Here are some points:
np.array([0.853, -0.451, -1.067, -0.892, -0.057, -0.621, -0.145, 1.449])
np.array([0.841, -1.410, -0.465, 2.164, 0.500, -1.274, 0.404, 0.361])
np.array([-0.547, -0.422, 1.803, -1.445, 0.719, -0.051, 0.592, -0.215])
np.array([-0.679, 0.539, -0.652, 2.140, 0.853, -1.155, -0.197, -0.069])
np.array([-0.648, 1.569, 1.065, -1.519, 1.222, 0.650, 0.279, 0.505])
np.array([0.127, 0.009, -0.347, 0.136, 1.603, -0.701, -0.276, 0.319])
np.array([-0.787, -1.117, 0.797, -0.005, -1.739, 0.863, -0.099, -1.779])
np.array([0.311, 0.749, -0.989, 0.365, -0.519, 0.269, 0.112, 0.290])
np.array([-0.311, 2.729, 0.689, 0.189, -1.869, 0.867, 0.110, -0.423])
np.array([3.085, -0.221, -0.537, -2.793, -0.857, -0.002, 0.740, -0.052])
np.array([-1.790, 0.125, 1.651, 0.488, -1.256, 0.589, 0.741, -0.400])
np.array([-0.509, 0.471, -0.101, 0.715, 0.071, -0.644, 0.847, 1.006])
Then 22 other points, each followed by its number:
np.array([0.233, -0.442, -0.151, -1.098, -0.901, -0.607, 0.480, 1.241]) 0
np.array([0.183, -0.416, -0.818, -0.030, -0.168, 0.851, -0.174, 0.309]) 1
np.array([-0.940, -0.452, 0.543, -0.017, -0.587, 0.798, -0.916, 0.108]) 2
np.array([-0.327, 0.011, -0.027, 0.304, 0.389, -2.546, -1.589, 1.135]) 3
np.array([1.961, 0.554, -0.341, -2.257, 0.895, -0.147, 0.629, 0.875]) 4
np.array([0.425, -0.130, -0.706, 0.092, -0.394, -0.586, -0.292, 0.089]) 5
np.array([0.390, 0.144, 0.448, 0.824, 0.429, 0.450, -0.343, 1.331]) 6
np.array([-0.030, 0.141, 0.103, 1.022, -0.102, -0.791, -0.027, 0.247]) 7
np.array([-1.684, 0.942, 0.060, -0.036, -0.653, -1.093, -0.059, 0.517]) 8
np.array([-0.710, 0.221, 1.788, 0.205, 1.291, 0.286, 0.301, -0.964]) 9
np.array([0.780, -0.491, -0.139, 0.072, -0.288, 0.322, -1.286, 1.056]) 10
np.array([-1.624, -1.243, -0.344, 1.826, 1.112, -1.549, -1.976, 1.867]) 11
np.array([-0.232, 0.248, -0.135, 0.338, -0.006, -0.056, 0.130, 0.947]) 12
np.array([0.729, 0.921, 0.845, -0.615, 0.256, 1.055, 0.084, -1.826]) 13
np.array([1.410, -0.860, -0.149, -0.405, 0.553, -0.247, -0.223, 0.882]) 14
np.array([-1.966, -1.002, -0.755, 0.087, 0.385, 0.101, -0.604, 0.149]) 15
np.array([0.079, -1.154, -0.135, 0.752, 0.231, -0.070, -1.130, 1.631]) 16
np.array([1.246, -0.101, -0.149, -0.774, 0.583, 0.111, 0.413, -0.006]) 17
np.array([-0.818, -1.202, -0.968, 2.359, 0.968, 1.228, -0.118, -2.624]) 18
np.array([0.012, -1.678, -0.051, 1.080, 0.456, -0.820, -0.826, 0.340]) 19
np.array([-0.655, -0.293, 0.579, 1.014, 0.040, -0.208, -0.528, -0.706]) 20
np.array([0.647, 1.255, 0.765, 0.306, 0.999, -0.041, -0.830, 0.166]) 21
Which of these numbered points is nearest to each point below, looking only along the 2 directions in which the first points spread most? Its number follows each.
np.array([-0.620, 1.909, -0.091, -3.567, 0.166, 2.598, 0.535, -0.914]) > 13
np.array([0.228, 1.319, -0.233, -1.179, -0.558, 2.043, 1.346, -1.742]) > 13
np.array([-0.113, -0.136, -0.270, -0.124, -0.563, 0.550, -0.506, 2.027]) > 1
np.array([0.358, -0.105, 0.006, -0.624, -1.325, 2.613, 1.628, -1.421]) > 13
np.array([0.070, -0.356, -0.317, 0.423, 0.124, -0.632, 0.684, -0.081]) > 6
np.array([0.296, -1.617, -0.165, 3.578, -0.161, -0.633, -2.922, -1.261]) > 11
np.array([1.679, -0.041, -1.617, -0.928, -0.424, -0.226, 1.953, -0.774]) > 17
np.array([-0.477, -0.635, 0.095, 0.697, -0.725, -0.398, -0.608, -1.309]) > 8
np.array([1.591, -0.112, 0.159, 0.138, 0.675, 0.330, -0.060, -0.610]) > 10
np.array([-0.391, 0.248, -0.099, -2.507, -0.533, 1.625, 1.157, -1.011]) > 13
np.array([-0.286, -0.451, -0.631, 0.216, 0.114, 0.076, 0.150, 0.192]) > 6
np.array([0.092, 1.633, -0.606, -0.516, -1.087, 2.998, 2.002, -3.336]) > 13
